Each row is where one point has got to under a steady rotation. How many ticks took it there?
The counts run from 0 to 216.
[ -7  -9  -9 -12   6  10  -1  -4  -4  11 -20   4  28 -12  15   8 -12  10
  -8   6  14   4  -6   9   0  -1  -4 -19   3  -1 -10  -1 -19   2  -3 -23] => 27
[  7  23   7  10  -5   5 -22   1 -12   4  11   1 -18   5  -1  -9  18   1
   7   0  -2  -8   8  -5 -11 -13 -20   0  -3   2  10   7  28   8  -3   8] => 128
[  9  20  -3 -27 -15   6 -15  13  -2  10 -10 -14  -5   7   4   6  12   5
   1  10   3  -5  -2   9 -10   4 -23  -7   6   4  13  17 -14  15  -1   1] => 155
[-17  -5  -9 -12  -7  11   7   3  -8  25 -11 -12  -2 -17  -3   0  -1  10
  -3  -3   1  16   4 -11  -2 -11  19  -7  13 -12   0  23   9 -10   2 -13] => 179
[ 21   9   2   7  -5 -12 -24  17  -2   0  -7   5  -9  18  -1  14   8  -1
   2 -12  14  -3  -3 -13 -12  14  15 -10   8  -6  -6  -1   8 -16 -13  13] => 114
[  5  12   3  13  -5   2 -14   4 -15  10   8  -9 -14   5 -13  -3  13  -1
 -17 -10   6  -2   6 -14  -1  -4  14  -8  13  -7   6  -1  36 -13  -2   5] => 121
[  2  15   8  -6  -8  16  -8  -1 -11   7   4 -16 -13   4  -9 -16  25   3
  -6  -4   2   0  -2   2  -7  -3 -15 -10   8   9  22   6  25   7   5   5] => 139
[ 11  12   9  13  -2  13 -12   6 -16 -11  24  -2  15   1   0  -5  -3 -15
 -11  -8 -14   0   3  17  27   4 -10   7  -5  -2  -5 -10 -14  -4  -3   1] => 79
[-14   5   3 -20  -4  17   3  -8 -14   6  -4  -9  11 -17  15 -17  -4   7
  -5   2  -7   7  -6  15   7  -8 -18  -1 -11   3  10   4 -21  -2  11 -20] => 22
[ 16  24   4  10 -15  -6 -35  13  -9   7   6   6 -12  12   1  11   6 -10
  -8   2   5 -13   9  -6  -1   3   5   8   2 -13  -2   9   2  -7  -9  16] => 116
[-17  -9 -11  -5   5  14   0   3  -3  20 -13  -1   7 -16  -4   3 -11  -3
  12   9  13  20  -5  -5   1 -10  15  -9   9 -11 -18  22  14   4 -14  -1] => 190
[ 16  13  -5 -20  -5   7 -22  12  -2   1  -1  -7  -6   9  -6  12  20  11
   7   9  18  -3   0   7  -9  -2 -25  -4   3   8  14   4   2  21   2   1] => 145
[ -2  -2  -6 -19  -2   3   1   6   5  19 -30  -6   1  -4  10   6   1   9
   8   3   7   6  -7  -5 -23   4   0 -22  18  -2  -5  24   1  -1  -9  -9] => 171
[ 19   7  -1   4  -4  -3 -32   4  -2   2  -4  11  -9  15 -14  13  18   8
   4  -4  26  -3   4  -6 -11   4   3 -10   9  -1   4   2  16  -1  -3  13] => 124
[ 20   9   8  13  -1  -9 -21   6  -2   6 -11   6  -8  18   2   4  11  -3
   0 -14   6  -4  -4 -10 -20  13   7 -21  12  -2  -4   4  17 -17 -11  10] => 113
[ -2  -3 -10 -24  -7   0  -7  15   5  18 -25  -6  -3  -3   4  13  -1   7
  15   1   9  12  -5  -5 -19   5   6 -12  13  -5  -4  25 -11   2  -6  -1] => 172
[ 17   9   2  14  -1   2 -26  -5  -4  11  -7   9  -6  11 -13   5  18   6
  -7  -3  23  -4   3  -8 -13   3   3 -19  13   3   3   2  24  -7  -3   9] => 123
[-12  -2   7   9   9  10  -7   3 -15  -9   8   9   3 -14  16  -7 -16   2
  22 -22 -14  18   5   0   8 -15   4  11 -14 -16  -8   0 -10 -10   0  -5] => 51
[-24  -1  -5 -15   5  17   6  -5 -20  15  -6 -14   5 -18  -7 -14   2   5
 -13   9  16   9 -11   1   7 -17  -2  -8  -5   2   5   2  18   2   2 -10] => 5
[-14   5 -14 -23   5  10 -15   4 -12   4  -3  -6   9 -14   4   4  -8   7
  -1  22  19   3  -6   8   9 -14 -14   3 -14  -3  -3   1  -9  18  -5  -6] => 10
[ 10  16   7  23  -2  -8  -8   8 -12   7   5  -5 -10   6   8  -3   5  -2
  -8 -11 -11  -8   6 -17  -8  -5   6 -16   8  -6  -4   0  27 -17 -14   1] => 111
[  8  25   3  10  -7   2 -29   6 -14   5  16   3 -17   5  -1   1  12   3
   1   7   4 -12  12  -4  -1 -15 -16   5  -1  -8   7   5  20   9  -5  11] => 127
[ 16  19  11  21   0  -2  -3   7 -17  -9  23  -4  10   4  15  -5   2  -5
  -9 -13 -24  -6   5   3  11  -5 -16  -6  -5   4  -3 -12   2  -7 -10 -12] => 90
[-19  -2  -2 -27   9  13   6   5 -15  -4  -4 -15   2 -13  10 -17   1  11
  10  -1  -2  16 -15   4   1 -12 -20  -4 -18   5   7   0  -2   7   1  -6] => 13
[-14  10  -5 -22   3  12 -10   0 -13   8  -3  -5   7 -17  10  -7  -4   6
   5  18   8  -1  -7  11   5 -14 -25   3 -17   2   0   5 -11  19  -3  -7] => 11
[-11   2   2 -20 -14   8   2   3  -4  14 -11  -9  -9 -12   6 -10   4  11
  13  -8 -10  16   0  -7 -12 -10   1  -1   3  -7  15  31  -3  -8   8  -9] => 177
[ -4  -7  -6 -17   5   7  -8  -3   0   5 -20   9  22 -11  15   7  -9  12
   5   3  14   8  -7  12  -5   4  -7 -14  -2   0  -7  -1 -30   1   2 -17] => 28
[ 10  15 -10 -23  -6   4 -17  20  -8  -2  12 -15 -11   5  -5  10  18  16
   5   3   5   1   4   3  -5 -11 -24   1   0   3  16   4   2  23   1  -1] => 146
[ -1   1   4 -16  -2   6   2   1  -5 -11   7   1  18  -9   1 -16   0  -9
  19  -3  -8  22 -17  16  16  -2 -14   6 -14   5   4  11 -27   4  -1  -7] => 214
[ 20   2   7   5   3   7 -21  12  -5 -19   9   5  14  11  -3   5   0 -15
   4 -14   3  11  -7  16  19  16  -3   3  -4   0  -9 -12 -19   0  -5  11] => 77
[-16  -1   7  -8   5   9  10  -3 -10   5 -14  -5  11 -15  28 -17 -10   9
   7 -10 -19  11  -8   5  -6  -8  -9 -11  -8  -3  -3   4 -13 -10   1 -21] => 33
[-19  -4   4  -3  -2  22   7 -15  -7  11  -5   0  10 -19  -6 -29   5  -6
  11   0  -1  23  -8   6   7 -12  -1  -1   2   1   6  24   4   0   4  -4] => 197
[  1  23   5  -4 -11  15 -13   3 -15  11   9 -17 -15   2  -9 -13  19  -4
 -12   6  -2  -8   2   3   0  -9 -18  -2   6   5  17  11  20   8   1   8] => 138
[ -3  18  -4 -11  -3  13  -1  12 -13  12  10 -24 -10  -1   3  -1  11   8
  -8  10  -8  -6   3  -2  -4 -15 -24  -6   4   4  10   5  23  14  -6  -7] => 148
[ 16  -4  12  13   6   6   3   4 -11 -16  15  -6  14   8  -6 -10  11  -1
  -5 -29  -8  16  -7   7  15   8   0 -13   4   8   1 -19   4 -14   4  -7] => 82
[ 20  16  13  19   1   2   1   3 -11  -8  13  -1  10   9  15 -12   6  -3
  -5 -18 -23  -3  -3   3   2   1 -14 -18   1   8   0 -11   9 -12 -10 -10] => 91
